One turn sends every row of this set to another row. A few are shown first. Where does it send the rows asked after them?
q642: [-1.70 -0.55 -1.79 -1.14 -1.86  1.10 -0.45  0.66  0.52 -2.23  0.54 -0.74
 -0.72  1.74  1.88  1.47  0.74 -1.35  1.37]
q881: [-0.69 -0.24 -2.02 -0.65 -1.45  0.37  0.96  0.31 -0.85 -2.35  0.56 -1.65
  0.87  0.31  0.54  1.21 -0.03 -2.95  0.32]
q545: [-0.57  0.98 -1.66 -0.63 -2.13  0.75  1.30  1.25 -1.58 -2.57  1.18 -0.78
 -0.73  1.58  0.14  1.47 -0.29 -2.34  0.34]
q826: [-0.34  0.48 -2.52 -0.96 -2.11  1.18  0.71  0.31  0.05 -1.55  0.96 -1.77
 -1.36  1.61  0.99  1.22 -0.76 -1.64  1.09]
q160: [-1.17  0.92 -1.93 -1.64 -2.62  1.76 -0.10  1.17 -0.67 -1.71  1.37  1.15
 -0.14  2.05  1.70  1.49  0.53 -0.38  1.30]
q317: [ 0.10  0.24 -2.34 -1.95 -1.79  2.35  1.74  1.03 -0.50 -1.72  1.88  1.58
  1.31  0.85  2.47  1.02  0.09 -0.36  0.38]
q634: [-0.40 -0.01 -1.98 -0.45 -1.05  0.98  1.63  0.11  0.07 -2.13  0.06  0.62
 -0.25  0.67  0.96  3.95 -0.64 -2.24  0.62]
q584: [ 0.87 -0.52 -2.13 -1.25 -2.79  0.45  1.80  0.27 -0.84 -1.69  1.28  1.60
  1.14  0.89  2.54  1.62 -1.36 -0.87  0.96]
q781: [-1.28  0.45 -1.49 -2.39 -1.06 -0.02 -1.22  0.17 -0.59 -2.70  0.76  0.43
 -0.81  1.12  0.44  1.28 -0.84 -2.28  0.97]
q62: [-0.54  1.23 -2.00 -2.31 -0.42  0.96  1.28 -0.63 -0.77 -1.98  2.51  1.27
  0.22  0.86  1.73  0.70 -1.94 -0.25  0.46]
q123: [-0.89 -0.08 -1.20 -1.58 -1.15  1.89  0.36  0.31  0.94 -1.68  1.81  1.53
 -1.23  0.39  1.79  1.00 -1.61 -1.01 -0.88]
q28: [-1.23 -0.90 -2.42 -1.23 -0.46  1.34  2.03 -0.65 -0.63 -3.63 -0.16  1.09
  0.13 -0.34  1.22  1.67 -0.79 -0.15 -0.02]
q609: [-1.69  0.32 -1.72 -1.09 -1.58  0.68  1.11  0.94 -1.22 -3.11  0.34  0.55
 -0.64  2.05  1.43  2.40  1.21 -1.89  0.61]
q662: [-1.00 -0.84 -1.99 -1.57 -0.84  0.88  1.15  0.13 -0.29 -3.43  0.32 -0.77
  0.10  0.69  2.33  1.89  1.15 -2.84  0.46]
q228: [-0.38 -0.37 -2.43 -0.55 -0.47  1.15  0.15  0.81 -0.51 -3.27 -0.30  1.05
 -0.13  0.61  0.09  2.37 -0.36 -2.36  1.64]
q621: [-1.06 -0.20 -1.96 -2.39 -1.89  1.56  0.18  0.48  0.96 -1.07  2.00 -0.02
  0.44  1.17  2.65  0.56 -0.26 -0.23  0.62]
q299: [ 0.54 -0.72 -2.09 -0.95  0.07  1.80  1.81 -0.09  0.44 -2.95  1.89  0.55
  0.62 -0.14  2.27  1.10 -1.87 -0.99  1.06]
q261: [ 0.15 -0.04 -2.78 -1.59 -1.15  2.95  0.72 -0.84 -0.14 -1.87  0.87  1.81
 -0.11 -0.56  1.41  1.56 -0.62 -0.58 -0.15]
q124: [-0.22 -0.50 -2.14 -2.91 -0.99  1.36  1.75 -0.06  0.05 -2.25  1.69 -0.11
  1.37  0.15  3.10  1.00  0.17 -1.74 -0.14]
q946: [-1.08  0.08 -2.10 -0.69 -0.60  0.98  0.17  0.86 -0.13 -1.69  1.09  1.13
 -0.92  1.57  0.09  0.54 -1.22 -0.12  1.10]
q282: [-1.65  0.11 -1.38 -0.34 -1.19  1.99 -0.41  1.59  0.55 -3.05  0.18  0.63
 -0.84  0.29  1.79  0.95 -1.34 -1.74  0.59]
q790: [-1.48  1.99 -2.19 -1.72 -1.29  2.17 -0.66  0.11 -0.16 -1.61  0.42  1.45
 -0.54  0.43  1.53  1.51 -1.03 -1.72  0.07]
q68: [-0.07 -1.29 -1.78 -1.89 -2.25  1.19 -0.45  0.88 -0.75 -1.96  0.70  0.20
 -0.24  0.67  0.71 -0.41 -0.95 -0.32  0.96]
q355: [ 0.34 -0.19 -2.67 -1.93 -2.59  0.44  1.00 -0.67  0.41 -0.92  1.23 -0.10
 -0.05  1.31  2.71  1.34 -1.65 -0.69  1.14]
q418: [ 0.00 -0.88 -2.25 -1.71 -1.87 -0.32  1.39 -0.65 -0.51 -1.66  0.87  0.04
  2.13 -0.02  2.23  1.38 -0.89 -1.96  0.41]
q939: [-0.09 -0.88 -1.31 -2.08 -2.22  0.60 -0.40  0.38 -0.04 -2.43  0.30  0.33
 -0.74  0.65  0.52  3.07 -0.47 -2.63  0.73]
q902: [ 0.60  0.94 -2.34 -1.39 -3.15  1.33  0.95  0.53 -0.75 -1.60  1.44  0.37
 -1.17  2.06  1.74  1.55 -1.20 -0.94  1.32]
q717: [ 0.08  1.46 -2.26 -0.44 -0.73  1.96  2.07 -0.25 -1.37 -2.44  1.00  0.04
  0.96 -0.01  2.85  1.64 -1.30 -1.80  0.83]
q549: [ 0.20  0.91 -2.31 -2.19 -0.44  1.17  1.31 -0.68 -1.24 -3.61  1.09  1.16
  1.05 -0.17  1.84  2.56 -1.05 -2.37  0.99]
q913: [-0.47 -0.69 -1.43 -2.99 -1.29  1.26  0.89 -1.05 -0.63 -3.52  1.51  1.35
 -0.40 -0.44  1.98  1.35 -0.99 -1.11 -0.84]
q668: [-1.08 -0.63 -1.43 -1.62  0.27 -0.42  1.65  0.08  0.25 -3.49  0.92  0.48
 -0.08  0.70  1.14  2.53 -1.29 -2.29  0.32]
q182: [-2.91  1.13 -1.85 -1.30 -0.69  0.54  0.70  0.43 -0.61 -3.22 -0.56  0.65
 -0.29  0.61  1.30  1.61 -1.09 -1.12  0.24]
q361: [-0.35  0.07 -1.37 -1.01 -0.85  1.27  1.71  0.41 -0.92 -2.30  1.84 -0.41
  0.42  0.27  2.96 -0.42 -1.88 -0.77  0.39]
q832: [ 0.26  0.37 -2.24 -1.78 -1.19  2.18 -1.02 -0.06 -0.44 -2.14  1.90  0.55
 -0.15  0.35  1.50 -0.09 -1.30 -0.99  1.63]
q366: [-0.31 -0.56 -1.48 -0.57 -1.75 -0.14  2.16  0.86 -1.67 -2.59  1.07  0.48
  1.70  0.42  0.89  1.60 -0.47 -2.31  0.06]
q624: [-0.42 -0.29 -2.15 -1.52 -0.78  1.23  2.96  0.78 -1.21 -3.06  0.94  0.95
  0.90  0.88  2.16  1.97  0.76 -1.70 -0.13]
q329: [-0.36  0.50 -0.93 -1.18 -0.86  0.71  1.83 -0.13 -0.20 -2.80  1.50 -0.18
 -0.11  0.30  2.80  2.96 -1.46 -3.00  0.13]
q627: [-1.25 -0.49 -1.54 -1.72 -1.41  1.43  0.18  0.22 -1.04 -4.85 -0.12  0.43
  0.10 -0.53  1.94  1.28 -0.89 -1.86  0.59]
q929: [-0.96 -0.56 -2.06 -2.09 -1.97  0.16  0.28  0.32 -0.60 -1.36 -0.08  0.95
 -0.53  1.36 -0.41  1.80 -0.51 -0.51  0.50]
q692: [-0.55  0.99 -2.33 -2.16 -1.63  1.09  0.69 -0.05 -2.00 -1.56  0.91  0.38
  0.60  0.68  1.49 -0.50 -1.16 -0.05  0.66]

q939 -> q929
q124 -> q624
And these:
q881 -> q545
q790 -> q123
q781 -> q946

